500 stands for zero in the data rows.
Each row of this table is followed by its label. One hidden rule gives the labels. It looks at one to three of the table's principal directions, none of them among the few with the most spread.
428|644|583|900|649|380|428|817|511|495|244|630|610|638|356|391|513|621|288|606|610|321|487|225|519|303|556|480|500|341|300|404|307|406|332|608|629|470|591|410|627|471|358|294|693|222|443|610 1
594|468|455|374|476|538|535|496|457|441|270|361|390|444|355|515|415|522|325|538|589|441|513|349|471|506|424|523|461|534|644|557|539|392|591|441|528|538|550|506|296|555|577|518|427|545|383|615 0
561|317|621|369|615|457|436|539|381|750|737|392|649|422|747|403|678|296|849|570|642|322|349|791|444|574|316|535|464|542|448|648|329|456|574|571|511|418|482|572|753|476|526|626|552|543|431|215 1
679|487|470|527|495|546|513|394|500|395|424|542|322|425|450|538|464|450|522|396|392|740|524|581|525|610|509|454|442|628|647|526|602|509|556|408|469|546|350|629|245|559|485|614|385|705|632|421 0
532|323|589|250|496|567|685|296|492|638|549|333|532|499|570|641|529|456|576|553|506|373|496|434|479|461|511|638|662|404|602|409|549|465|585|540|371|473|659|449|596|529|718|502|469|509|319|467 3
487|501|527|451|457|527|566|473|458|512|499|406|454|435|458|639|465|507|454|459|472|474|580|502|425|521|522|538|637|467|505|517|533|462|619|535|484|471|628|486|492|433|519|489|503|493|401|474 1
349|578|517|742|565|512|351|463|697|444|355|717|346|552|409|590|481|593|515|289|321|647|764|482|664|449|593|387|441|554|624|423|538|702|453|456|535|614|166|507|469|440|079|515|512|506|792|278 0
388|719|309|616|325|479|459|571|583|191|306|709|397|355|316|465|442|637|293|314|328|863|632|476|739|470|622|447|400|765|616|420|690|657|348|292|603|557|118|650|214|493|265|538|397|569|781|465 1
624|259|610|459|590|571|731|345|464|698|584|270|554|604|562|593|544|472|641|596|524|358|457|429|342|511|576|681|755|287|453|359|560|427|587|652|315|408|872|461|715|523|785|388|541|525|263|460 3
418|644|412|611|507|538|465|541|530|472|663|647|546|638|489|402|523|489|559|503|432|604|423|544|382|551|588|350|448|405|397|474|587|553|464|555|495|448|523|443|507|540|451|506|525|559|592|654 0
277|648|464|497|369|497|464|539|532|424|624|555|573|436|517|495|377|615|356|419|433|723|560|597|475|513|585|505|582|490|362|447|648|650|439|560|447|529|563|426|477|351|601|438|510|502|566|612 3
431|381|569|348|584|486|452|661|387|651|384|152|731|363|489|412|397|681|350|697|907|233|606|338|365|442|422|767|598|345|419|401|405|398|452|556|518|458|897|388|708|302|789|408|603|335|255|626 1
495|428|636|312|538|469|495|414|554|618|649|516|585|610|645|533|521|415|579|587|520|224|388|486|526|422|404|483|465|397|502|555|281|468|493|567|482|569|520|335|656|545|553|498|490|332|400|568 3
521|463|629|534|599|384|549|746|369|561|451|399|728|509|544|365|491|575|422|672|724|217|385|311|442|384|500|629|524|461|378|423|385|404|439|590|528|434|685|481|696|494|516|380|597|411|308|620 3
427|448|621|468|666|533|472|447|524|665|719|435|607|666|659|479|482|459|641|527|525|254|434|491|403|507|477|473|501|426|455|498|365|485|561|649|441|530|526|328|747|502|449|512|514|483|421|509 3
503|660|399|659|479|537|297|458|572|368|328|717|245|431|403|567|444|473|442|326|371|860|634|612|586|579|471|284|354|644|627|621|572|540|532|396|567|589|185|593|171|502|288|659|466|645|792|389 1
246|644|264|173|074|576|638|413|532|329|610|423|453|290|421|718|371|658|334|368|317|744|634|538|544|532|650|566|711|583|555|460|873|681|524|388|439|460|594|503|353|370|621|456|367|558|469|606 2
501|408|530|368|521|514|570|471|397|650|776|391|653|510|708|458|598|421|719|594|576|410|374|615|414|556|485|568|547|461|402|499|517|503|533|542|416|390|644|501|697|494|659|525|539|569|395|494 0
395|661|546|617|440|390|425|632|509|386|539|754|546|497|524|409|493|516|401|446|422|669|456|598|602|447|538|419|400|564|380|506|520|647|395|494|530|558|338|529|426|469|388|477|548|489|668|559 0
541|575|390|590|424|447|446|552|599|274|216|634|388|456|306|475|456|582|313|438|454|559|593|352|672|417|505|447|371|653|647|503|461|483|395|353|645|582|241|584|307|583|262|493|424|414|645|510 1
427|535|443|259|351|622|567|199|683|382|458|502|364|435|397|754|364|577|365|374|323|613|710|412|578|476|559|504|597|467|742|414|572|542|515|417|449|613|446|362|324|474|591|547|326|425|539|586 1
736|320|654|515|752|570|527|395|466|729|523|454|463|595|513|518|672|311|803|573|549|329|447|565|378|558|447|485|490|303|594|491|354|390|603|550|482|445|577|502|601|573|521|631|531|537|451|316 1
177|680|292|518|149|489|718|524|613|182|425|512|530|420|375|553|307|824|115|331|250|796|608|282|720|376|786|651|708|711|463|248|909|742|326|435|412|525|432|517|396|435|529|239|385|512|517|652 3
367|628|492|404|319|526|468|440|490|383|560|525|414|266|467|629|380|561|347|314|374|857|687|740|532|591|543|537|594|567|480|510|671|670|540|441|461|570|481|524|294|278|623|562|456|562|625|460 2
405|667|537|723|470|472|426|482|590|369|537|735|419|471|539|566|441|568|447|309|272|815|601|616|686|504|616|446|491|610|443|433|546|695|386|446|470|595|247|519|396|391|381|496|486|521|753|405 0
164|649|341|298|242|603|612|355|668|381|824|572|552|512|483|580|444|592|507|320|201|680|567|600|503|526|689|457|633|497|519|377|781|768|467|516|415|503|448|370|528|435|484|466|350|527|575|590 0
518|575|318|450|302|634|720|333|556|318|409|409|271|462|271|685|450|555|339|360|237|662|579|426|567|562|628|546|655|534|607|446|710|522|560|373|465|501|521|502|245|504|638|451|329|520|429|541 1
820|324|765|754|802|377|539|737|217|648|166|335|501|589|434|345|541|434|358|730|844|234|389|328|346|455|388|638|454|376|330|550|337|260|635|603|515|477|805|614|513|552|603|410|747|516|273|544 0
528|594|457|653|520|387|353|710|396|434|431|558|531|533|537|349|466|523|379|599|662|463|421|455|500|490|418|435|328|591|342|635|398|421|459|468|598|507|480|555|464|525|408|467|611|479|533|656 3
765|173|690|285|648|467|516|394|363|630|323|100|479|465|635|573|339|526|385|699|862|111|560|274|418|485|277|734|497|503|574|599|271|248|669|507|424|600|781|457|558|511|746|454|529|450|211|629 0
743|462|643|772|747|439|433|622|386|551|204|506|352|670|393|451|468|475|397|591|638|343|476|318|449|483|466|464|365|446|467|562|364|361|598|512|546|572|537|562|419|588|336|497|639|546|490|521 3
510|661|390|756|483|498|417|528|543|261|340|640|318|443|393|480|430|585|361|320|353|783|626|503|684|550|563|436|372|746|553|494|561|585|435|326|572|590|158|618|247|480|283|541|429|588|748|438 0
488|619|549|766|619|408|386|733|477|453|422|637|553|558|486|346|494|510|434|513|545|464|413|449|503|454|474|395|379|554|397|539|378|459|432|565|592|505|384|499|505|523|307|459|562|473|549|540 0
359|629|516|663|496|380|356|803|439|461|462|527|628|451|484|355|404|636|330|514|618|499|506|510|495|460|513|525|473|547|288|512|455|554|395|558|586|517|534|501|580|357|401|404|610|426|534|539 1
756|322|839|770|934|436|450|561|493|730|243|545|532|700|498|437|636|396|596|688|703|133|451|284|481|352|395|513|409|235|515|427|110|302|469|614|534|524|571|419|664|588|462|467|667|314|408|437 2
539|407|484|383|524|504|441|566|434|555|380|330|509|391|447|442|500|468|470|561|689|371|516|507|410|525|337|532|467|516|561|620|428|374|587|513|573|480|577|518|482|486|552|539|500|481|384|473 2
564|604|522|636|432|371|512|583|408|313|466|679|498|436|559|407|482|519|359|453|440|746|439|563|699|480|561|534|386|737|403|482|552|590|393|368|508|562|273|684|338|520|455|512|522|588|679|517 3
452|636|515|693|532|497|339|497|604|430|517|811|325|583|446|487|503|394|564|305|280|749|518|700|501|566|506|216|349|565|546|619|558|635|568|551|532|600|178|543|326|550|146|616|487|658|791|364 0
443|570|262|304|346|606|427|405|508|352|487|415|385|346|413|531|377|571|428|399|501|704|658|546|463|637|490|457|431|668|674|562|689|529|577|342|537|528|395|557|277|477|458|652|365|670|619|562 3
427|565|488|530|375|560|632|337|584|434|552|584|354|534|401|686|531|505|460|350|221|669|616|577|583|509|642|513|644|422|482|426|632|652|528|458|438|531|498|477|419|434|536|454|477|451|555|439 2
788|309|703|509|738|484|590|475|348|687|555|390|586|514|635|447|674|315|717|657|651|281|346|544|430|524|393|600|496|401|474|498|268|311|549|531|476|413|628|537|632|561|700|568|555|479|341|414 2
331|475|308|000|265|541|521|492|533|587|766|316|703|378|656|545|560|464|668|638|602|186|338|498|472|473|344|490|553|501|585|637|426|409|472|484|554|352|622|350|696|519|659|501|359|342|229|625 2
833|240|588|391|594|599|631|176|555|676|514|512|328|583|511|709|686|311|880|527|387|471|509|564|506|554|541|514|560|321|739|438|486|466|581|429|402|467|535|599|514|647|539|642|455|584|543|239 1
346|404|514|268|499|545|511|514|420|679|619|286|696|409|532|475|528|514|557|591|710|371|575|556|290|511|464|615|631|346|456|461|557|476|587|612|478|397|793|435|712|383|662|522|590|477|347|510 1
781|312|666|600|809|488|318|480|375|703|424|365|417|595|596|455|495|368|616|632|777|286|506|536|318|603|290|472|354|412|468|688|221|282|675|563|516|557|625|508|554|528|500|609|636|539|466|450 3
934|339|426|475|576|567|623|489|312|483|169|317|277|540|259|427|513|386|438|655|677|488|392|353|268|623|429|494|404|446|653|602|640|248|726|436|499|442|730|699|175|741|638|580|487|774|365|637 0
786|337|633|626|662|421|674|600|388|656|483|412|562|665|536|421|753|311|653|713|573|070|194|416|516|428|397|582|517|362|357|560|181|274|485|544|549|385|668|508|700|644|644|373|575|281|197|449 2
381|438|352|162|327|546|567|427|532|520|655|367|600|449|603|548|499|538|603|564|547|371|468|431|476|486|479|524|543|540|611|513|618|519|514|465|461|416|574|459|605|549|541|486|407|531|377|608 0
390|639|306|409|219|491|422|562|503|276|340|581|403|238|334|525|371|608|271|381|475|924|661|601|499|547|531|452|498|643|577|550|804|606|503|403|544|511|451|656|174|427|477|544|456|650|676|548 2
487|673|577|782|523|403|518|615|537|313|401|612|517|542|493|551|361|711|249|469|420|486|568|256|693|375|649|574|525|555|377|342|371|531|305|435|518|578|443|426|497|417|421|321|511|309|536|664 0
632|436|591|609|624|444|467|536|461|651|476|551|509|624|546|504|686|340|622|651|592|255|390|497|490|442|375|449|458|327|393|615|219|334|505|538|574|442|597|470|630|565|526|475|644|291|398|467 1
680|406|486|433|521|508|473|490|358|538|525|405|442|368|516|455|581|341|616|511|594|553|467|725|386|649|364|495|449|570|517|670|471|387|646|467|543|447|522|654|414|513|563|651|503|625|495|367 1
411|537|585|603|469|414|527|601|503|431|366|553|540|402|456|537|473|602|353|438|476|549|613|437|610|388|569|588|580|561|477|403|523|570|439|505|519|516|447|548|512|411|402|410|550|429|527|424 2
601|460|651|655|688|477|637|573|443|573|311|477|495|664|422|499|584|481|458|591|529|220|420|226|546|371|544|551|513|409|510|400|395|404|521|526|511|476|532|470|569|596|426|419|569|428|334|511 0
280|692|470|523|354|530|423|410|592|364|528|704|347|408|466|650|386|574|399|228|233|901|697|662|641|538|631|406|515|646|560|472|737|769|519|435|457|623|216|537|297|374|304|591|455|651|786|376 3
414|721|464|771|490|467|375|599|586|344|533|725|466|516|452|484|446|571|422|381|361|683|570|559|541|514|574|367|449|520|395|493|452|581|388|493|569|541|363|458|429|419|332|465|501|424|691|550 2
594|374|492|380|608|589|529|420|511|638|582|391|547|585|505|433|572|411|691|597|580|353|410|504|345|558|449|484|481|355|578|489|467|418|547|559|473|445|624|436|592|587|608|563|458|540|410|519 3
Here are more rows. What is the label of each one?
498|412|693|543|601|382|447|656|378|597|451|372|679|350|616|494|486|566|447|595|752|333|595|480|466|422|424|678|586|475|369|476|311|415|480|571|524|462|684|505|704|334|566|426|652|348|383|452: 2
513|470|661|618|591|444|481|557|454|639|766|478|604|589|684|514|510|422|620|539|509|360|391|649|327|543|456|482|611|359|238|593|322|442|558|725|441|462|732|388|740|419|585|398|599|401|373|505: 2
691|459|458|636|542|467|486|488|463|437|540|619|440|545|551|379|576|409|649|483|450|668|402|625|532|592|517|439|354|637|502|534|546|527|477|423|495|497|323|696|421|631|391|583|486|691|686|408: 3
666|468|389|368|354|536|556|354|447|361|452|444|322|378|499|604|437|480|452|465|462|700|540|536|525|607|474|513|473|647|618|589|641|471|591|338|453|518|482|638|229|556|609|571|400|667|538|564: 0
599|455|563|538|594|425|339|670|356|625|461|504|526|424|554|388|574|379|610|570|683|479|418|676|422|558|358|448|388|533|439|669|405|425|564|532|579|460|493|632|517|486|425|615|616|586|534|340: 1
903|291|609|474|657|505|411|319|374|625|435|582|282|426|586|531|697|176|819|503|554|647|476|803|497|658|320|408|306|574|683|701|416|398|685|375|510|512|303|786|308|640|443|829|537|754|694|163: 1
493|530|472|533|521|473|427|645|414|514|527|485|584|384|535|367|538|481|556|509|586|574|438|625|483|554|455|505|450|590|451|534|506|497|462|489|551|440|451|584|506|451|506|561|514|576|533|416: 1
602|484|640|707|670|405|480|647|485|510|342|578|619|554|446|407|558|563|452|628|651|347|529|327|516|371|534|573|460|354|433|355|304|431|351|501|573|481|585|488|613|495|460|417|621|308|504|572: 2
314|491|672|421|529|431|463|548|535|610|722|491|690|517|700|539|472|528|553|515|531|262|490|519|494|411|463|531|571|442|391|497|333|557|477|644|468|520|559|322|783|384|465|413|544|330|399|519: 0
298|434|589|436|546|604|768|350|594|628|665|379|592|740|507|586|509|567|541|477|336|284|489|307|462|405|696|609|730|315|483|252|647|627|548|660|322|483|656|290|762|511|554|338|481|472|298|549: 0
504|493|640|460|527|411|340|547|442|630|722|577|544|450|743|538|551|356|681|510|538|436|420|770|486|545|344|413|445|513|380|716|296|502|552|567|515|510|472|489|611|420|457|570|574|460|524|381: 2
338|642|408|411|367|550|534|395|672|426|713|673|536|580|500|592|537|505|565|448|293|503|498|502|534|457|585|375|532|396|527|450|494|582|412|492|512|481|445|339|541|520|451|479|411|350|547|631: 2
464|433|456|495|512|516|580|505|453|565|623|458|633|529|559|352|627|438|614|561|549|531|396|577|432|521|502|544|521|471|412|452|593|510|483|553|456|395|571|546|612|546|637|484|545|561|456|491: 0
855|393|651|694|776|463|389|560|378|578|244|429|434|482|473|468|532|412|484|665|770|351|512|417|400|522|320|518|399|383|494|592|168|193|538|490|586|495|649|527|431|520|621|550|606|395|426|529: 2
266|636|283|470|449|537|376|592|623|466|451|535|569|574|429|431|489|614|465|543|555|362|524|297|545|416|494|382|398|506|567|496|489|493|385|452|621|467|394|376|572|540|309|476|477|383|513|640: 1
677|516|435|765|587|506|542|646|365|458|281|510|403|525|290|378|597|471|473|534|561|622|490|472|388|566|566|484|459|467|457|479|630|429|556|458|559|396|578|699|358|569|433|515|598|651|539|467: 2
336|370|561|182|276|697|963|000|711|325|394|270|270|539|343|921|155|784|146|234|111|671|832|141|591|419|837|771|892|510|819|113|999|780|670|511|121|712|605|352|304|478|690|309|240|682|374|646: 0
117|668|473|511|411|447|447|660|567|513|681|534|699|553|582|446|457|625|405|477|462|375|467|476|573|389|542|497|558|502|295|473|466|632|377|602|530|504|483|312|739|363|435|348|549|305|438|579: 1
222|709|452|521|497|499|413|589|619|450|574|574|663|651|520|445|353|643|308|552|524|341|462|264|468|376|528|393|475|418|404|451|401|473|379|620|534|539|530|205|613|487|463|381|502|302|434|847: 3
334|712|399|587|463|475|401|786|410|541|729|467|658|482|521|392|530|469|522|534|545|372|334|643|333|567|448|390|544|461|225|662|367|401|495|634|635|359|640|390|661|384|493|457|553|364|357|559: 1
126|557|365|243|259|519|657|581|499|553|872|272|822|444|629|548|495|682|523|567|519|270|487|445|449|438|616|684|785|416|298|376|596|596|405|567|452|324|830|312|895|316|688|283|496|290|215|665: 2
540|533|418|367|471|528|496|420|521|480|636|498|518|569|615|549|513|487|589|595|521|331|428|391|528|500|457|438|414|496|551|550|385|424|469|398|514|472|496|402|530|581|521|523|429|429|443|706: 0
715|490|479|746|606|381|388|765|370|509|375|593|472|539|460|309|675|360|611|615|646|390|335|555|458|528|366|381|301|540|402|699|335|357|508|468|667|405|453|686|482|618|295|515|619|504|522|432: 2
549|458|616|312|455|411|478|551|375|506|388|336|601|347|542|584|334|603|242|645|763|346|584|369|446|420|421|672|576|453|443|521|355|343|515|507|512|542|783|447|515|389|716|455|579|336|334|700: 1
389|406|531|312|373|541|708|322|581|478|499|388|490|502|499|682|418|607|412|443|383|455|607|337|566|410|614|643|696|499|607|351|675|602|544|520|360|536|575|439|548|494|564|380|428|497|384|529: 0
838|342|885|973|999|462|437|789|263|848|066|359|459|732|279|313|601|384|437|741|864|161|413|345|212|476|398|564|472|076|296|489|215|221|645|742|550|481|913|477|582|484|610|447|841|440|274|422: 1
737|328|492|529|492|444|505|438|477|400|195|462|341|455|415|465|441|531|377|510|581|617|580|429|602|501|462|600|397|649|620|514|561|480|506|369|491|609|413|717|305|602|485|507|493|611|607|435: 3
390|559|464|611|448|452|493|668|432|476|495|463|567|488|437|380|491|529|353|517|563|548|471|564|389|509|484|521|550|463|283|551|559|501|515|607|525|459|663|504|519|425|587|383|601|458|432|576: 2
